Each named move below is a turn or a mirror, shown by a few rows before and after it. Which moves, in which order, take the first row of each later pair to the second? The first pair is answered.
rasus (before => after):
[ -8   2  19   0   9  -2  -3 -16] => [ -7   3  18  -1  10  -3  -3 -18]
[ -4   3  -1   4  11 -16  -2   6] => [ -5   6  -1  11  12 -10  -3   8]
[ -3 -15   4 -18 -10   9   1  -3] => [-2 -8  5  2 -8 25  2 -2]
[ 1 16  8  3  8  0 17  3] => [  0   9   9 -10   8 -10  15   2]
nutef (before => after):
[  1 -12  -7 -28 -17 -20  11   2] => [ 12  26 -17   2  -9  -9  21  12]
[-8  5  7  4 -5 25 22  6] => [-13 -10  11  -8  -9  20  20   2]
[-18   4  25   3  18   7  22  -1] => [-20  -2  26  -3  17   5  20  -3]
[-20 -11  23  10  13 -23   0 -13] => [-15  11  17  26  19 -19   6  -8]
Geku (before => after):
[ 17  -8 -31  16   1  23  -1   4] => [ 10 -11 -22  32  11  11  -9  -7]
[-24   5  20   7  12   0  10  -6] => [-22  11  18  -5   9  -5  17  -1]
[ 4  4 -4 13  6 12 -5 -7] => [ 1  7  0 13 11  1 -6 -9]

Between the rows of a pair lie 2 to 4 moves.
[-14  23   6 -10  16 -36  24  -7] => [-16 -29   7 -34 -16  11  18  -4] -> Geku rasus Geku nutef
[ 20  -6 -29 -10 -15  -1 -18  -3] => [ 14 -13 -23   5 -16  17 -21  -6] -> rasus nutef rasus
[ 14  15 -23  -5   6 -22   1   8] => [ 10 -22 -21 -15 -10   3 -10   3] -> Geku rasus nutef Geku
[  0   1  -9 -32  -5 -12   7  13] => [-14 -30   9 -10  -5   9  -7  -3] -> rasus Geku nutef
[ 13  27 -14 -20  -7 -12  16  24] => [ 15   4 -14  -5 -21  32   6  22] -> nutef Geku rasus
[ -8 -30  -2   1  -5   8 -17 -12] => [ -2 -20 -12 -21  -4 -18 -13  -9] -> rasus nutef rasus
[  9   7 -15 -13  -9  -2  10   7] => [ 14   8 -20   5  -4   2  -1   3] -> Geku Geku rasus nutef
[-2 37 -1 10  0 -1 24 12] => [ -7 -19   5  -1 -23  34   8   2] -> nutef Geku Geku rasus
[ -9 -20   3 -17 -10   9   9  -5] => [ -4 -16  -3 -25  -6  -6   7  -6] -> Geku rasus nutef rasus
[ 24  -7 -13   9 -12 -28 -16 -11] => [ 30  -7 -21   1 -21 -12 -12  -4] -> Geku Geku Geku Geku
[-10 -15  12  -3   0  -7 -21 -19] => [-17 -16  17  -3  -1  -3 -16 -17] -> Geku rasus nutef rasus
[-16  22  11 -19   2 -29  26   7] => [-21   3  19  10 -10  32  26   7] -> rasus nutef Geku rasus
[-22   1  10  18   2   9   7   4] => [-20  14   6   9   7 -11  12   7] -> Geku rasus nutef
[ 20  36 -22  14   9  -9   5   6] => [ 14  26 -13  34   7  16   1   1] -> rasus nutef rasus
[  1 -33  -4  -7  -6  -3 -19  -9] => [  0 -26  -3 -23  -4 -20 -10  -6] -> Geku Geku Geku
[ 17   2 -20  10  -6  12  -5  10] => [ 17   5 -23   4  -5   4  -5  12] -> rasus nutef rasus
[  2 -11 -10 -31 -11  -3   3   8] => [ 10  10 -14  23   2  21  -5   6] -> nutef Geku Geku
[ 12  13 -22 -17   4 -32  -3   3] => [ 11  18 -17  35  11   3 -12  -2] -> Geku rasus Geku Geku
[-10   7  24  -5   7 -17   9  -1] => [-11  -6  23 -15  -4   0  13   3] -> Geku rasus nutef
[  5  17  15  -1  12 -26  10   6] => [ -8 -17  31   7   6  -1   0  -3] -> rasus nutef rasus nutef
[ -5 -32   7   0 -16  -1  11  -5] => [ 11 -22 -14  -3 -23   6  10   5] -> nutef rasus Geku Geku
[  8  28 -20   2   4  13  22  23] => [  7   3 -16  26   1  36   2  11] -> nutef Geku Geku nutef
[  7  -6 -13 -22   3 -31 -11  -3] => [ 17  26 -23   6   9 -10  -2   9] -> nutef rasus Geku
[ 15 -13  -7   6   9   6 -16   4] => [11  6 -1 16 18  1 -5  6] -> Geku Geku Geku rasus
[16  9  0 -8 -1 12 33 -2] => [ 14 -21   1 -24  -1  -9  15 -14] -> Geku Geku rasus
[ 10  31 -12  -1   9  15  14   7] => [ 4 22 -4 23 20 14 -1 -7] -> Geku Geku Geku
[ 1 21 -2 24 14 -5  3 14] => [-16  -4  18  23  14  -8  -2   1] -> nutef rasus Geku
[ 12 -23 -15 -33 -15   6  -9   6] => [ 14  -3 -12  27   3  25 -22  -3] -> Geku Geku rasus nutef
[  0   5  -5 -19  -1 -16   4  -1] => [-13  -8  14  11   3   6  -3 -12] -> rasus nutef rasus Geku
